Each path below is one point turned by a fixed rotation once a step. After each direction that follows a path, write how fast that rotation turns it, in deg/step (0 if it stays still).
Each turn is a multiple of 5 degrees from 10 to 175, or 0.
Each row of a path follows its step; steps can be skipped.
path 1
step 0: -1.696 0.860 -1.994 0.179 -1.038 -0.988 0.457 -2.086 -0.648 -0.674 0.133 -0.289 -0.970 -0.091 -2.089 -1.539 -3.710 -0.542 -0.466 -1.486 -0.985 0.868 0.139 -1.256 0.196 -0.536 -1.868 2.047 1.272 -0.110 -1.236 -0.088 -0.835 1.404 -3.019 -0.071 -0.176 -0.643 1.527 2.102 -2.425 0.728
step 1: -2.078 -0.617 -2.794 2.313 1.091 0.616 0.014 -0.719 -1.685 -0.922 -0.400 -1.893 0.263 0.781 -2.583 0.628 1.744 0.190 -0.898 -0.942 -1.839 2.198 -0.875 0.225 -0.782 -1.679 -0.497 0.321 -0.764 2.342 2.455 0.571 -1.017 -0.075 -0.364 -0.421 -0.906 1.247 2.786 -0.053 0.161 1.880
step 2: -1.665 -1.290 -0.298 -0.729 1.929 1.694 0.151 2.875 -0.220 -0.348 -2.426 0.784 2.463 -1.068 1.310 1.633 0.074 -2.042 0.223 -0.058 -1.548 1.841 0.240 1.076 -1.789 0.785 -1.281 1.329 1.993 1.727 2.155 -0.383 -0.167 -0.168 1.100 -1.043 -0.434 -0.781 0.158 1.029 -2.401 0.820
step 6: -1.375 0.769 -1.042 -0.040 -0.579 1.084 1.747 1.272 -1.091 -0.131 -0.794 -1.741 -1.107 -1.866 1.241 1.200 -1.360 -2.604 0.729 1.719 -0.084 -0.578 0.222 -1.871 -1.476 -0.295 -0.713 3.495 -0.048 0.626 -1.452 -3.885 -1.267 -0.136 -1.779 -0.454 -0.247 1.721 -0.479 0.203 -0.563 1.071
step 8: -1.622 -1.102 -1.079 3.219 0.557 -2.061 -1.645 -0.285 1.129 -1.807 0.311 0.097 3.143 -1.103 0.570 1.789 0.487 -0.806 0.514 0.730 -0.216 -1.549 -0.279 1.829 0.579 0.528 -0.702 0.835 0.715 2.736 0.760 1.293 -3.716 0.097 0.061 0.939 0.695 -0.735 0.836 0.270 -1.012 -0.254
step 10: -0.580 2.436 -1.487 0.323 0.502 0.621 0.483 -0.573 -0.601 -2.420 -0.507 1.920 -1.250 -0.821 0.321 -0.062 -2.052 -0.052 -0.261 1.877 0.633 0.073 0.717 -1.632 -1.845 0.481 2.660 2.328 0.775 1.396 -0.082 1.936 0.636 0.178 1.620 0.403 1.128 1.499 -1.964 -1.240 0.852 3.183
step 12: -1.916 0.998 -0.784 1.512 0.723 -2.292 0.448 -2.841 -1.641 0.870 0.516 1.079 1.235 0.430 0.986 -0.110 -1.006 -0.874 -0.374 -0.666 1.193 1.555 -0.783 0.485 1.629 0.658 -2.573 3.828 -0.785 0.614 0.914 -1.860 -1.153 0.487 -2.416 -1.578 -1.117 0.760 1.206 -0.686 0.087 0.338
step 13: -2.410 2.249 -2.426 -0.191 1.869 -1.257 2.131 2.099 -0.159 -0.019 -1.995 -0.727 0.593 -0.847 -0.466 0.403 -0.852 -0.782 0.101 -0.180 -1.720 0.606 -0.603 -1.155 -1.085 1.150 -0.053 1.149 -2.158 1.672 2.531 0.710 1.422 1.604 -1.190 1.320 -0.455 0.697 1.213 -1.040 2.053 1.610
step 14: -0.395 0.278 -0.898 0.890 1.719 -0.196 -0.435 1.994 -1.152 -3.076 -2.031 -0.424 0.469 -1.302 -0.840 0.973 -1.264 0.385 -1.453 -0.215 -0.948 0.585 -1.778 1.024 -0.504 0.142 -0.164 3.024 1.789 -0.842 0.469 2.307 0.339 1.992 0.169 1.230 1.461 -2.326 -0.844 1.140 -2.858 -0.200
step 19: -0.684 0.484 -2.376 2.371 -1.063 -1.267 1.189 1.496 0.650 -0.959 1.046 -0.420 -0.842 1.418 -3.087 1.283 -0.361 -1.317 -0.666 -1.484 -1.362 1.767 1.392 -0.910 1.628 2.583 0.110 1.436 -0.492 0.994 0.572 0.878 -2.222 -0.904 -1.552 0.256 0.378 2.401 1.716 0.047 -0.198 -1.141
-0.179 -0.668 0.259 0.129 -0.572 -0.504 0.120 -0.365 0.587 -0.467 0.691 0.149 -0.040 0.466 0.285 0.435 0.148 0.572 -0.680 -0.506 -0.361 0.362 -0.742 0.612 0.078 0.524 0.071 -0.219 -0.361 0.404 0.696 -0.680 -0.469 -0.753 -0.229 -0.069 -0.550 0.241 0.259 -0.292 -0.294 0.324
100
-0.198 -0.345 -0.601 -0.721 -0.365 -0.049 0.472 0.291 0.331 -0.071 0.318 0.226 0.401 -0.085 0.055 0.476 -0.709 -0.104 0.132 0.184 0.122 0.370 0.565 0.548 -0.264 0.151 -1.251 -0.195 0.272 0.066 -1.144 0.647 0.070 -0.316 -0.073 0.461 -0.432 0.340 -0.118 -0.737 -0.195 0.112
175
-0.154 -0.368 0.429 0.130 -0.188 0.559 0.385 0.155 -0.008 -0.171 -0.167 0.160 0.014 0.573 -0.690 -0.687 0.830 -0.389 -0.021 0.090 -0.617 0.342 0.323 -0.581 -0.598 0.344 0.232 -0.410 0.815 0.201 -0.671 -0.369 -0.799 0.515 -0.097 -0.265 -0.754 -0.432 0.330 -0.475 -0.314 -0.172
20
-0.504 -0.267 -0.196 -0.612 -0.194 0.352 -0.348 0.231 -0.256 0.681 -0.456 -0.225 0.151 0.144 -0.465 -0.394 -0.221 0.802 -0.197 -0.712 -0.480 1.434 -0.657 -0.150 0.259 -0.223 -0.540 0.113 0.196 -0.044 0.470 0.325 0.612 0.606 -0.151 -0.231 -0.020 -0.290 -0.294 0.261 -0.197 0.277
25
0.079 0.598 0.667 -0.219 -0.175 0.492 0.069 0.133 -0.132 0.263 0.004 -0.549 -0.879 0.832 0.469 -0.149 -0.148 -0.026 0.175 -0.151 0.576 0.182 -0.350 -0.410 0.491 1.159 -0.503 0.855 -0.390 0.101 -0.411 0.175 -0.265 -0.107 -0.593 0.410 -0.011 -0.114 0.472 -0.240 0.633 -0.121
55
0.572 0.155 -0.050 -0.032 0.926 -0.015 -0.199 0.444 -0.606 -0.146 0.724 0.432 -0.496 0.013 0.210 -0.327 0.810 0.755 0.078 0.716 0.081 0.821 0.144 0.597 -0.329 -0.615 -0.323 0.641 -0.409 -0.316 -0.188 -0.177 0.018 -0.195 -0.132 -0.732 -0.005 0.199 0.391 -0.512 -0.258 -0.147
135
path 2
step 1: 0.869 -1.199 0.605 1.578 -2.074 0.974 1.946 -0.863 0.419 -0.368 -2.385 -2.337 0.426 -0.998 0.102 1.113 -1.836 0.610 0.345 -0.013 1.087 1.785 -0.389 -0.086 -2.286 -0.516 1.681 0.593 0.408 0.753 -0.525 -0.727 2.320 -2.355 1.251 -0.616 -0.246 1.784 -2.307 1.009 0.690 0.691
step 4: 1.628 1.939 0.156 1.200 -0.214 1.021 1.186 1.000 1.525 -0.648 -0.370 -0.701 2.928 1.291 -0.092 0.406 1.375 0.284 2.186 3.076 0.972 -0.075 0.315 1.867 0.814 -0.341 1.297 0.187 -1.568 -0.628 -2.329 -0.374 -0.625 -1.468 0.664 -0.904 0.487 -0.275 0.352 1.437 -1.449 2.284
step 7: 1.941 1.533 0.855 -1.202 0.226 0.281 0.350 -0.307 0.790 -1.667 -0.139 -0.122 -0.650 0.887 1.224 2.602 0.280 -0.430 -0.750 0.249 0.201 2.490 0.352 0.699 0.041 -1.406 -1.150 0.273 -3.253 0.896 0.604 0.230 1.357 0.406 0.156 0.660 0.875 -0.757 1.454 -2.607 -3.990 -0.008
step 8: -0.045 0.782 -0.127 -0.731 -1.191 -0.154 -0.026 -0.429 -0.190 -1.110 0.834 1.136 -2.743 1.433 0.764 -0.137 1.150 2.519 -1.518 -0.104 -1.184 -1.895 -1.035 1.207 -1.596 0.538 -2.006 -3.124 -1.764 -0.189 -0.549 0.246 0.806 1.198 -1.165 -0.059 0.834 -1.418 -0.912 0.828 -2.720 0.700
step 10: 1.169 0.138 -1.116 -0.988 0.445 -0.384 -0.431 0.963 1.831 0.779 -1.723 -0.296 -1.183 -0.198 0.943 0.627 1.357 -1.456 -2.493 -0.435 1.038 1.314 2.051 -2.545 -1.147 -1.100 0.439 -0.813 1.663 2.180 0.976 1.541 0.009 -1.980 0.262 -1.907 1.255 -2.389 -0.673 0.183 -1.101 0.947
step 12: -0.368 3.436 -0.812 2.156 -0.975 1.493 0.485 2.333 0.756 -1.998 -0.236 0.667 1.032 -0.082 -0.157 0.844 0.337 -0.639 -1.272 -1.564 0.104 -1.170 0.381 0.344 -0.195 0.051 0.646 2.651 -1.128 -0.393 -0.199 1.950 0.868 -0.645 -0.231 0.028 0.203 1.797 -2.994 -2.229 -0.012 -1.164
step 13: -3.073 2.168 -0.667 1.533 -2.176 0.190 -1.207 0.717 2.020 1.410 0.419 0.369 -0.273 0.672 1.492 -1.416 -0.007 1.644 -2.363 -0.358 0.725 -0.362 -0.430 0.415 -0.318 0.101 0.096 1.273 -0.684 -0.439 1.075 -0.647 0.481 -1.979 2.607 -2.333 -1.464 -0.847 -0.653 -0.287 -0.637 1.595
step 14: -2.665 -2.056 -1.271 1.148 -0.982 1.897 1.316 -1.005 -0.754 -0.031 0.302 1.306 0.382 0.895 -1.593 0.921 0.802 2.211 1.051 -0.588 1.653 0.109 1.608 1.338 -0.874 -1.610 -0.242 -0.343 0.921 -1.208 -0.151 -0.208 1.334 -1.560 2.668 -1.297 -1.345 -1.711 -0.460 -0.092 1.974 0.603
step 17: 3.125 -0.965 -1.288 0.338 -0.943 -0.597 0.081 -1.399 0.510 -1.976 1.271 2.142 0.809 1.290 0.898 1.793 -1.539 0.633 1.852 -0.471 -1.449 -0.186 -0.648 0.549 -1.077 0.507 1.226 0.442 -1.493 -2.293 -1.901 -0.839 0.767 -1.751 1.465 1.425 -0.628 -0.309 -2.166 0.298 0.407 0.896
step 18: 0.627 -1.064 -1.162 -0.714 0.079 -0.863 0.473 0.683 -1.473 0.145 -0.180 -0.019 0.260 0.906 1.035 -0.232 -1.413 -2.396 -1.169 0.827 -0.902 -0.215 -2.177 -0.118 -4.062 -1.073 -1.672 1.519 -1.484 -0.799 0.559 -0.798 0.098 -3.064 1.389 0.798 1.361 -0.119 0.559 0.741 -0.803 2.316
0.080 -0.409 -1.263 -0.955 0.941 -0.213 -0.173 0.121 -0.380 -0.206 0.550 0.080 -0.002 -0.071 0.885 0.429 -0.324 0.020 0.246 0.518 -0.337 0.586 -0.199 -0.079 -0.267 0.353 -0.509 -0.614 -0.236 -0.099 -0.198 -0.417 0.413 0.258 -0.466 0.209 0.003 0.007 -0.214 -0.460 -0.320 0.435
35
0.535 -0.508 -0.453 0.489 -0.097 -0.423 -0.299 -0.566 0.629 -0.374 -0.469 -0.248 0.424 -0.723 0.086 0.185 -0.772 0.200 -0.321 -0.835 0.020 -0.037 0.274 -0.483 -0.052 0.275 0.594 0.427 -0.012 0.063 0.212 -0.153 0.314 0.311 -0.035 0.923 -0.017 0.614 -0.096 -0.290 -0.908 -0.541
70
0.482 -0.673 0.202 -0.014 0.347 0.077 -0.406 0.629 0.151 0.435 0.427 0.230 -0.045 0.346 0.028 0.855 -0.222 0.669 -0.050 -0.306 0.527 -0.490 0.183 -0.084 -0.061 -0.687 -0.020 0.109 0.289 -0.016 -0.370 -0.498 -0.335 -0.887 0.075 0.121 0.514 -0.442 1.167 -0.782 -0.018 -0.210
100
0.154 0.237 -0.270 -0.200 0.384 0.954 -0.289 -0.007 -0.726 0.370 -0.311 0.097 0.010 -0.043 0.137 -0.413 0.449 0.061 -0.222 -0.579 0.732 1.180 -0.218 -0.539 -0.459 -0.606 0.616 -0.531 0.272 0.053 -0.123 -0.026 0.364 -0.080 0.128 0.464 -0.249 0.413 0.538 0.797 0.224 -0.397
80
-0.537 0.204 0.103 -0.926 0.094 -0.350 -0.240 0.442 0.622 -0.033 -0.196 0.282 -0.076 0.154 0.754 -0.262 -0.292 -0.163 -0.479 0.062 -0.351 -0.212 0.342 -0.351 0.734 -0.439 -0.177 0.022 -0.564 -0.015 0.366 0.631 0.287 -0.421 0.545 0.979 0.907 -0.159 0.012 0.751 0.334 -0.245
140
-0.362 -0.977 0.181 -0.740 -0.134 0.115 0.133 -0.016 0.295 -0.595 0.243 0.742 0.094 -0.358 0.534 0.268 0.482 -0.427 -0.236 0.056 -0.147 -0.227 -0.029 0.222 -0.476 0.596 0.626 0.511 -0.089 -0.440 0.133 0.033 -0.041 -0.553 0.137 -0.847 -0.534 0.940 0.605 0.379 0.204 -0.378
20
-0.205 0.395 0.443 -0.295 0.103 0.615 -0.098 0.830 0.274 -0.023 -0.390 -0.088 0.194 0.123 0.010 0.443 0.095 -0.895 0.790 -0.899 0.148 0.223 0.132 -0.732 -0.506 0.879 -0.053 0.365 -0.626 0.216 0.285 -0.366 -0.521 0.211 0.280 0.095 0.189 -0.339 0.147 -0.081 -0.458 0.830
135
